128 stands for zero in the data rows.
Every row has a hidden score. How much higher is the second row's score than the first row's in each pair? 15 means about the same, 30 much higher and 0 much lower. The score is a weighted sum of the row's numbers plus the product of two more (or one squared), each taken from its middle value.
[133 139  55  87 150 138 113 129 134 135]
[131 142 135 130 128 100 122 132 109 117] >> 20
[152 149 102  95 105 106  87 124 130 125]
[133 141 146 136 134  88 118 127  99 106] >> 19
[147 146 113  92 113 109  84 129 116 126]
[127 145 138 125 130  90 118 129 109 124] >> 21
[140 140 120 113 121  97 101 130 114 127]
[138 154 151 134  96 159 131 109 177 135] >> 11
[153 139  71  89 126 137 111 126 130 154]
[ 96 102 133 153 153 148 150 136 127 113] >> 13
[160 155  97 101  99 110  82 136 136 127]
[138 142 148 136 117 154 150 124 161 159] >> 4
[144 140 150 142 113 155 143 138 166 145]
[152 128 162 141 104 149 144 127 163 150] >> 16
[145 137 141 146 118 165 141 125 168 157]
[134 137 106 103 116 106 100 121  94 118] >> 14
[ 96 101 119 150 168 148 160 129 127 111]
[154 127 166 141 102 151 127 121 152 153] >> 16
[142 136  92  87 114 110  89 128 108 128]
[141 144  73  78 121 143 115 125 145 153] >> 13
[134 139 128 115 122  99 119 134  98 118]
[ 85  98 125 155 172 145 168 137 119 105] >> 14
[ 96  93 124 163 165 138 160 134 108 117]
[146 131  78  81 120 142 110 135 136 145] >> 12
[ 97 104 130 150 155 138 159 122 125 109]
[151 130 168 138  99 150 140 127 168 155] >> 18
[ 97  89 128 152 154 149 159 127 133 108]
[155 146 101  93 110 113  85 124 128 132] >> 17
[153 127 146 136  86 138 107 117 146 135]
[ 74  80 123 142 169 131 159 135 120 103] >> 11
[140 132 146 136 113 150 140 131 161 146]
[150 131 165 132  90 150 134 129 150 145] >> 18
[150 142 113 105 116 102  88 128 112 123]
[134 148 173 153 111 142 126 130 152 118] >> 14
[ 78 101 133 164 166 142 166 133 119 104]
[ 93  90 131 159 158 145 163 131 107 114] >> 11
[ 98 102 125 147 154 150 150 142 135 110]
[160 160 107  93 102 123  82 130 146 130] >> 18
[125 137 152 143 137  94 124 138 101 108]
[133 141 151 136 112 164 150 116 173 155] >> 11
[144 144 155 139 108 160 151 117 165 154]
[149 143 112  94 110 104  87 127 114 137] >> 14
[133 142 157 145 133  82 126 135  97 105]
[126 146 103 100 123  95  98 128 109 119] >> 10
[ 84  89 124 166 179 146 169 142 133 111]
[ 94 105 127 158 156 145 155 143 132 109] >> 15
[ 92 104 130 155 164 153 159 140 130 118]
[136 145 112 100 126 101 108 128 109 132] >> 15
[122 120  53  82 151 140 128 134 127 135]
[138 148 103 103 120  99 100 120 110 128] >> 20
[129 128 163 148 119  86 129 136 102 104]
[123 148 122 124 130  98 108 131 114 123] >> 12
[145 139 151 136 106 149 147 128 164 151]
[135 151 159 143 106 158 133 124 163 133] >> 9
[151 135  76  87 130 141 109 123 133 146]
[137 140 134 125 130  91 120 131 105 122] >> 19
[102 101 141 153 135 120 145 122  95 116]
[105 111 128 153 154 154 156 143 125 116] >> 10
[133 139 118 108 124  94 111 130 100 124]
[ 98  84 137 151 160 134 152 129 107 117] >> 16
[130 145 139 125 100 166 136 113 168 143]
[141 148  81  83 124 135 120 124 129 148] >> 16
[101 101 124 152 163 144 155 133 122 117]
[ 93  95 130 149 165 141 157 125 107 114] >> 22
[137 138 126 114 134  88 115 130 102 114]
[143 148 110  99 119  99 101 123 117 123] >> 13
[139 144 111 103 105 105  94 130 116 126]
[138 150 156 148 109 151 144 129 173 150] >> 17
[ 85  81 139 153 151 128 156 125  90 114]
[139 125 100  88 120 101  98 133  98 118] >> 5
[140 146 143 135 122 166 156 122 178 150]
[ 95  82 138 155 161 123 157 131 102 108] >> 16
[149 143 106 107 110  98  96 135 118 132]
[ 91 107 124 148 174 143 155 138 120 116] >> 15
[ 78  87 128 153 173 138 177 147 114 104]
[139 139 145 137 110 166 149 114 171 164] >> 16
[136 139 107  97 116 107  93 120 111 126]
[151 140  84  85 128 139 116 127 136 150] >> 14
[146 132 147 145  90 149 135 114 151 155]
[140 145 113  96 112  97 103 130 108 136] >> 12
[ 85  89 144 154 148 127 158 123  96 113]
[ 95  85 137 159 168 127 166 129  95 111] >> 8
[142 142 109  93 112  97  99 122 110 129]
[154 138 156 136 102 153 140 115 169 150] >> 18
[145 153 106  94 111 102  91 129 119 140]
[128 152 161 134 105 164 137 114 168 142] >> 19
[ 96 111 128 154 170 145 154 136 126 109]
[ 98  91 131 152 154 144 155 126 117 105] >> 12
[ 93 101 134 156 164 149 165 142 121 122]
[148 133  86  91 132 140 116 123 128 143] >> 12
[ 90  80 149 149 146 110 135 122  85 101]
[ 91 102 133 157 172 148 164 132 128 103] >> 8
[142 137 120 110 133  98 113 130 113 119]
[ 97 100 129 157 158 141 161 137 124 107] >> 13
[110 128  51  77 156 132 120 129 115 129]
[ 86  98 125 150 160 140 164 135 134 105] >> 10
[131 129 147 128 133  93 111 138 111 112]
[ 75  90 122 157 182 140 162 126 118 109] >> 29
[ 82  98 125 154 172 142 169 139 118  93]
[147 141 141 125  97 164 124 113 162 161] >> 15
[160 119 161 140  95 141 141 117 160 146]
[ 67  90 125 167 179 130 166 127 109 111] >> 19
[ 94 101 135 153 160 153 155 137 127 117]
[ 99  81 144 156 151 120 149 119  89 122] >> 22
[ 76  84 127 168 181 129 168 143 109 103]
[ 83  80 140 146 151 123 156 127  86 115] >> 24
[141 144 116 117 128 102 107 131 124 132]
[156 132 110 104 104 132  89 132 141 137] >> 17
[107  90 136 156 148 135 147 130 105 119]
[150 127 157 143  93 147 131 123 155 147] >> 20
[140 133 111 112 130  95 100 120 108 110]
[138 157 108  94 106 111  80 131 123 132] >> 15
[148 156 106  97 107 111  87 132 119 125]
[136 141 132 129 130  89 105 134 107 119] >> 18
[146 138 151 122  94 156 126 106 148 150]
[138 140 140 122 128  90 122 127  99 107] >> 18
[145 132 158 140 113 157 148 125 167 154]
[ 91 100 119 157 168 141 165 137 137  99] >> 11
[ 85  78 139 160 148 121 159 129  95 109]
[142 145 107  98 113 111  84 126 120 127] >> 11
[147 138 159 140  98 149 134 125 158 164]
[130 134 121 119 124  93 113 123 108 114] >> 14
[151 116 140 119  91 142  98 132 144 135]
[102 100 122 152 157 149 155 134 128 116] >> 11
[134 140 136 134 130  90 116 126 102 120]
[124 128  52  84 157 136 125 133 132 131] >> 8
[155 143 157 142 103 149 140 120 164 155]
[158 104 151 129  91 137 108 125 132 141] >> 20
[150 138 107 101 121 106  91 128 118 124]
[ 96  97 125 155 164 150 160 137 127 111] >> 14
[129 144 135 122 115  86 115 137 109 114]
[112 133  61  79 157 135 118 121 125 121] >> 17
[149 142 150 142 100 152 146 128 160 157]
[138 145 158 144 112 160 142 131 170 152] >> 7
[142 143  75  85 128 144 111 125 132 143]
[135 138 144 128 112 160 147 120 165 152] >> 15
